[[ 16   9  31]
 [ 17  14   4]
 [ -3  -7  53]
 [ 70  79 -46]]
->
[[16  9]
 [17 14]
 [-3 -7]]

[[ 44 -17]
 [ 54 -21]
 [ 54 -17]
 [-22 -73]
 [ 70  98]]
->
[[ 44 -17]
 [ 54 -21]
 [ 54 -17]]

[[ -9  -1 -69 -69 -46]
 [-30   2 -14 -12  -8]
 [ 42  39  24 103 -14]]
->
[[ -9  -1]
 [-30   2]
 [ 42  39]]

[[ -21   23   62   47]
 [ -54  -94  -35 -105]
 [  38    0   49   11]]
->
[[-21  23]
 [-54 -94]
 [ 38   0]]

[[12 38 89]
 [27 18 93]
 [31 17 92]
 [72 56  5]]
->
[[12 38]
 [27 18]
 [31 17]]

[[ 23  40  32]
 [ -9 -32 -95]
 [ -1 -33 -61]
 [ 26  36  24]]
->
[[ 23  40]
 [ -9 -32]
 [ -1 -33]]
---
[[ -4  23]
 [ 42  75]
 [-47 -79]]
->
[[-47 -79]
 [ -4  23]
 [ 42  75]]

[[100   1 -38 -16 -58  -8  19  22  -3  -7]
 [ 71   8 -30 -20 -62  -8  24  36 -24 -10]]
->
[[ 71   8 -30 -20 -62  -8  24  36 -24 -10]
 [100   1 -38 -16 -58  -8  19  22  -3  -7]]

[[  9  30 -13 -20 -28   8 -79]
 [-18  64   3   6 -19  20 -68]]
->
[[-18  64   3   6 -19  20 -68]
 [  9  30 -13 -20 -28   8 -79]]

[[ 11   0  17  28  19  -5 -16 -11 -13  -3  21  -7  11  -7]
 [-43 -57   6  43  14 -37  -4  33 -67 -42   8  28 -44  78]]
->
[[-43 -57   6  43  14 -37  -4  33 -67 -42   8  28 -44  78]
 [ 11   0  17  28  19  -5 -16 -11 -13  -3  21  -7  11  -7]]

[[ -8  69   3]
 [ 48  82  11]
 [-19  72   2]]
->
[[-19  72   2]
 [ -8  69   3]
 [ 48  82  11]]

[[ 30 -50  -2   5  56  -4  42]
 [-78  60  -9 -12 -44  45 -58]]
->
[[-78  60  -9 -12 -44  45 -58]
 [ 30 -50  -2   5  56  -4  42]]

[[ -1 -14 -48   6 -43 -34]
 [ -2  31   6 -84  45  73]]
->
[[ -2  31   6 -84  45  73]
 [ -1 -14 -48   6 -43 -34]]
---
[[ -2 -22  78  57 -34  53 -41]
 [-38  10  64  20   3 -24  56]
 [  5 -16  59 -14 -80  11  51]
 [-29  53  69  -5  22  18 -41]
 [-24 -45  -2 -43  12 -20  -7]
 [ 73 -47  -2   2  80  23 -43]
 [ 22  -8  -3  22  46 -26 -29]
 [-76   1 -17 -35 -69 -56  20]
 [-48  60 -37 -68 -26 -50  32]
 [ 47 -32  11  14  -9  63  37]
 [-33  60  80 -64  73  77  72]
 [ 48 -73  80  62 -25  18 -78]]
->
[[ 53 -41  -2 -22  78  57 -34]
 [-24  56 -38  10  64  20   3]
 [ 11  51   5 -16  59 -14 -80]
 [ 18 -41 -29  53  69  -5  22]
 [-20  -7 -24 -45  -2 -43  12]
 [ 23 -43  73 -47  -2   2  80]
 [-26 -29  22  -8  -3  22  46]
 [-56  20 -76   1 -17 -35 -69]
 [-50  32 -48  60 -37 -68 -26]
 [ 63  37  47 -32  11  14  -9]
 [ 77  72 -33  60  80 -64  73]
 [ 18 -78  48 -73  80  62 -25]]

[[ 17  -8  13   0]
 [  8  -2  12   2]
 [-40  59 -16  30]
 [ 12  -5  -1  -2]
 [ 19  -8  17   1]
 [-77  94  -3  64]
 [-60  77 -12  46]
 [ 31 -37 -34 -46]]
->
[[ 13   0  17  -8]
 [ 12   2   8  -2]
 [-16  30 -40  59]
 [ -1  -2  12  -5]
 [ 17   1  19  -8]
 [ -3  64 -77  94]
 [-12  46 -60  77]
 [-34 -46  31 -37]]

[[-13  20  -9  14  18 -29 -12  30]
 [ 74  -9  51 -19 -16  48  15 -81]]
->
[[-12  30 -13  20  -9  14  18 -29]
 [ 15 -81  74  -9  51 -19 -16  48]]

[[-29  30 -16]
 [-48 -74 -77]
 [-48 -74 -45]]
->
[[ 30 -16 -29]
 [-74 -77 -48]
 [-74 -45 -48]]

[[-51 -80  74 -65  81 -79 -79 -61 -80 -16 -80]
 [-17  37 -63  65 -80  68  48  -6  36 -61  88]
 [-20 -56 -57  65 -44 -70 -49 -53 -71 -34  70]
 [-43  65 -62  66 -22  72  75  57  85 -61   4]
 [-37 -82 -21 -63 -75 -76 -68 -70 -83 -25  76]
 [ 19  37 -29  83  78  41 -72  81  15  31  28]
 [-76  31  47  32  -8  64  63 -85   8 -25  47]
 [-16  70 -26 -31  79  81  70  81  88 -61 -75]]
->
[[-16 -80 -51 -80  74 -65  81 -79 -79 -61 -80]
 [-61  88 -17  37 -63  65 -80  68  48  -6  36]
 [-34  70 -20 -56 -57  65 -44 -70 -49 -53 -71]
 [-61   4 -43  65 -62  66 -22  72  75  57  85]
 [-25  76 -37 -82 -21 -63 -75 -76 -68 -70 -83]
 [ 31  28  19  37 -29  83  78  41 -72  81  15]
 [-25  47 -76  31  47  32  -8  64  63 -85   8]
 [-61 -75 -16  70 -26 -31  79  81  70  81  88]]

[[  8   8 -32 -10   5  17]
 [ 22   8   1   6   8 -24]
 [ 21   9 -19   6  11 -26]
 [ 31 -90 -70   8  21  15]
 [-15 -10  23 -20   6  35]
 [ 56 -60 -82  17   9   8]
 [-26 -18  -8   8  -4  11]
 [-18  -4  49  11  -6   1]
 [-23  -8  45  17  -9  -4]
 [-26  12  17  11 -29  30]]
->
[[  5  17   8   8 -32 -10]
 [  8 -24  22   8   1   6]
 [ 11 -26  21   9 -19   6]
 [ 21  15  31 -90 -70   8]
 [  6  35 -15 -10  23 -20]
 [  9   8  56 -60 -82  17]
 [ -4  11 -26 -18  -8   8]
 [ -6   1 -18  -4  49  11]
 [ -9  -4 -23  -8  45  17]
 [-29  30 -26  12  17  11]]

[[-13 -10  20 -29  68  -8]
 [ -8  56 -42  36 -40  67]
 [ 15 -62  20 -65 -44 -82]
 [ -8  57 -42  38 -41  68]
 [ 16 -62  16 -63 -42 -82]
 [-14 -12  23 -31  67 -10]
 [ 15 -62  19 -63 -46 -81]
 [ -7  57 -43  37 -41  67]]
->
[[ 68  -8 -13 -10  20 -29]
 [-40  67  -8  56 -42  36]
 [-44 -82  15 -62  20 -65]
 [-41  68  -8  57 -42  38]
 [-42 -82  16 -62  16 -63]
 [ 67 -10 -14 -12  23 -31]
 [-46 -81  15 -62  19 -63]
 [-41  67  -7  57 -43  37]]

[[   7   15   -4   33    6   23   -3  -17  -24   33]
 [  35  -34   42   37   53   14  -34   28  -26  -14]
 [   6   31  -28   24  -14   19    6  -36  -19   46]
 [   3    8  -39  -54  -29  -43    8  -21   46   -3]
 [  27  -66  101   80   88   48  -45   71  -66  -42]
 [  -2  -37   35  -15   17   -7  -20   42    3  -55]
 [ -41   85 -101  -47  -88  -16   56  -78   36   72]]
->
[[ -24   33    7   15   -4   33    6   23   -3  -17]
 [ -26  -14   35  -34   42   37   53   14  -34   28]
 [ -19   46    6   31  -28   24  -14   19    6  -36]
 [  46   -3    3    8  -39  -54  -29  -43    8  -21]
 [ -66  -42   27  -66  101   80   88   48  -45   71]
 [   3  -55   -2  -37   35  -15   17   -7  -20   42]
 [  36   72  -41   85 -101  -47  -88  -16   56  -78]]

[[ 17   3 -79  71   8 -91  -6]
 [  5 -40  86 -52  13  68  42]
 [ -2  21 -53  27   9 -69 -34]
 [-87  98 -34 -10 -78  28 -91]
 [ 12  44 -78  46  -4 -74 -49]
 [-33  49  35 -27 -92  34 -27]
 [-91  75 -13  -8 -28  61 -82]
 [-20  32 -40  11 -40 -44 -31]]
->
[[-91  -6  17   3 -79  71   8]
 [ 68  42   5 -40  86 -52  13]
 [-69 -34  -2  21 -53  27   9]
 [ 28 -91 -87  98 -34 -10 -78]
 [-74 -49  12  44 -78  46  -4]
 [ 34 -27 -33  49  35 -27 -92]
 [ 61 -82 -91  75 -13  -8 -28]
 [-44 -31 -20  32 -40  11 -40]]
---
[[-108  -58  -15]
 [ -90  -67  -27]
 [   0    1    1]]
->
[[-67 -27]
 [  1   1]]

[[-20 -12  57 101]
 [ 14  11 -27 -28]
 [-12   5  20  49]
 [  1  19  17  23]
 [-10  -2  32  77]]
->
[[ 11 -27]
 [  5  20]]

[[ 84   2 -98 -30  57]
 [ 84   6 -90 -40  62]
 [100  16 -92 -21  62]
 [ 85   6 -84 -27  65]
 [ 92  -9 -86 -34  55]]
->
[[  6 -90]
 [ 16 -92]]

[[ 16   2 -67]
 [-64  25 -86]
 [ 59 -68  74]
 [-64  78  60]
 [-83 -32 -81]]
->
[[ 25 -86]
 [-68  74]]

[[-81  87 -46]
 [-22 -66 -82]
 [-49  -8  56]
 [-83  88 -76]
 [-83 -65  56]]
->
[[-66 -82]
 [ -8  56]]

[[ -6 -19  -3  16  12]
 [  4   8  22 -19  -2]
 [ 10  23  39   3 -20]
 [ 16  32  79  41 -37]
 [ -3 -14  16  33   3]]
->
[[ 8 22]
 [23 39]]

[[ 74  76 -74]
 [-60 -74  75]
 [ 73 -69 -76]
 [-67 -72  72]]
->
[[-74  75]
 [-69 -76]]

[[ 42  31 -46  19  26]
 [-57 -49   7 -24 -86]
 [-57 -50   7 -24 -87]
 [-57 -49   7 -24 -86]
 [-52  65  36 -31  41]]
->
[[-49   7]
 [-50   7]]
